Rotation paths and how fast each direction turns (degrees each step)
Each turn is a multiple of 5 degrees from 10 to 175, or 0.
Each row of a path follows its step; steps can be skipped.
Rotation 1:
step 0: [ 37 -17   8  30   6 -13 -19  -1 -10  -1  10  23 -22  11 -35  -7  13  19
 -33  17 -47 -10  21  40 -49  41   5  19 -12   9 -36]
step 1: [ 63 -10   8   1 -16 -25  16 -41  -4 -13 -18  48  42  36   8 -24 -19  -2
 -41 -14  21   8  17   7  27  17 -11 -20  -3  -7 -13]
step 2: [-32  25   1 -34  13  21   4  -3  -5  63  11  25  36  14 -28 -30  17 -34
 -18  -3  25  44   7 -27  23  17 -20  -8   2  16  -9]
step 3: [ -6 -27  10 -17 -18  51  12  19  10  36  -9   5 -26  -1 -16  -3  13  16
  10 -39 -34  24 -26  26 -30  47   4  -3  18  50  -8]
step 5: [ -2 -12 -39 -17  -4 -23  -5 -50  -7  -5 -23  41  26  33 -42 -18  -7 -22
 -31   6  33  -8  18   4   1  15   6  21 -53  12  24]
step 6: [-24 -31  25 -32  -2  13  14  -5  -1  12  -2  14  42  28   7 -31  33  14
  -3  34   0  83   9   4 -20  13  -2  -8   0  18  17]
step 7: [ 26   6  -8   6 -23  57  15   4 -35  15 -17  36 -23  -8  -4 -15  38  26
  48  -4  -5  24 -23 -10  -5  30   0 -14   3  -4 -52]
step 8: [ 20 -25  -9 -15   8  19 -34 -26 -32  38 -36   8 -24  38   0 -19 -14  18
  -3 -29  42 -53 -16   4  -8  -3  -6  42  12   6 -13]
step 11: [-15  14 -25  26  24  42  25  -6 -45  61 -18  -4 -15  31 -18 -17  10  26
  25  32  12  -2  10 -20 -35  -3   0 -15  -3 -23 -19]
step 12: [ -5 -18  14  17 -14 -12 -31 -35   0   3 -19   7   6  33   3 -37  13  26
  11 -22 -21 -48  11  -8 -59  33  22  31  14  19 -28]
Directions:
[ -5 -11  16   1  -4  -5  12 -16   5   3  -6  -6  -4  11  18  -2  -5  16
  -9  -2   1  -3 -15   2   9  -7 -15   3   4   8  11] | 160
[ -6  17   1  -3 -16 -11  -7 -21  -4   2   7   9 -10 -12 -10   1  10   3
   6  -1 -16  -6  -7  -5   3  12  -9   1  -9   1   6] | 155
[-10  12  13   5  14   5  -9  -1  10  -1  -5  10   4   1   7   4  16 -10
  -4  -8   4  16  -8  -2   7  -3  15  -7  -9   6  16] | 95
[ 23   1  -2  14 -16   3  -6   0   0  -3  -8  -2 -11  -5  11  -1  -2  -1
   1   0   4  12  -6   9   9  -3  -4 -22 -10 -13  -8] | 115
[-20   4 -13  -1  -5  -2 -16   1   8  24  -5  -8   0   7   0   3  -1  -1
  -8  11  11  -6  -2  20  -3  -2  -4  -2 -10   0  -4] | 120
Rotation 2:
step 3: [-26  48   4  19  31  -1 -20 -52  16  35   0 -23 -29 -10  10 -19  -3 -36
  35  13 -12   5  28  26 -37  26  17   5  -1 -18 -28]
step 4: [-26  24 -35  28  -4 -25 -58 -17  -7  19  11  -2  23  15 -16 -60  19 -18
  14 -18  16   3   2 -25   5  46  -9  27 -19  25   1]
step 5: [ -3  18 -10  34 -13  -8 -48  41  21 -27 -25 -46 -35   4  20  10   4 -27
  21 -18  28  22 -20   3  13  27  15   5  10  56   0]
step 6: [-62  32  -3  11  -2  34  25 -13   5  -6  17 -26 -23  -7  10 -10  17   7
  32  -7 -27  29  -6  53   1  25  35  12  11  41 -11]
step 7: [-46  31 -14  -7   4 -34 -37 -35  24  19   7  -7  -9  26  21 -48 -33 -13
  52 -10 -29  -7  30  12 -11   8 -11  -8  22   1 -18]
step 8: [ -5  23 -26  31   0 -30 -37 -22  18  -5  31  10 -17  25 -12  -3  11 -39
  26  15   9  12 -12 -34  -4  30 -32  39  -4  62  14]
step 9: [-37   2 -43  24  -5  -6 -33  25  -9 -19 -16 -25 -44  17  10  24  35  13
  40   0  17  59   4  17   7   6  16  -4   4  27  30]
step 10: [-19  19   4  27   6  -9  -9 -33 -16  -9  10 -14 -37 -50  30 -18 -23  17
  33  -3 -52  39  24  42  -6  15  21  20  17  26 -10]
step 11: [-29 -10 -18   9  13 -44 -28 -31  17   9  27 -19   2  27  -4 -55 -19   7
  39  33 -32 -11   9   7  49  26 -16   1 -12  24  -7]
step 12: [  5   5 -20  19  -6  -1 -53   7  42   1 -17 -18 -41  28 -36  30  -9 -32
  36   8 -23  27   1 -15  13   6 -25  35 -24  37   8]
Directions:
[-10 -13   9  -1   6  -3  11  -6   0  11  15  15   5  -2   0  -2  14   6
  10   0   2   2 -20  -7   3  11  15   3 -14   5   4] | 155
[  4  -3 -13  13   2  -8  -1 -10  10  -2 -10   2   4  -2 -22  -6  12 -13
   5  -6   5   5  -5 -13 -18 -11  -3  -2  -3  -7  12] | 85
[ -6  -7  10   1  10  -9  -4  -1  14   3  11   5  10  -1 -17   1 -11   6
  -4  -2   8   6  11  12  -8  21 -18  -6   3  -5  -7] | 95
[-11   9  -9 -22  -3   1   3  -6  20  -2  12  14  -8  11   3  14   0  -2
  -4 -12  -4  -8  -9   0  -5  -9  -6   1  13   0   4] | 60
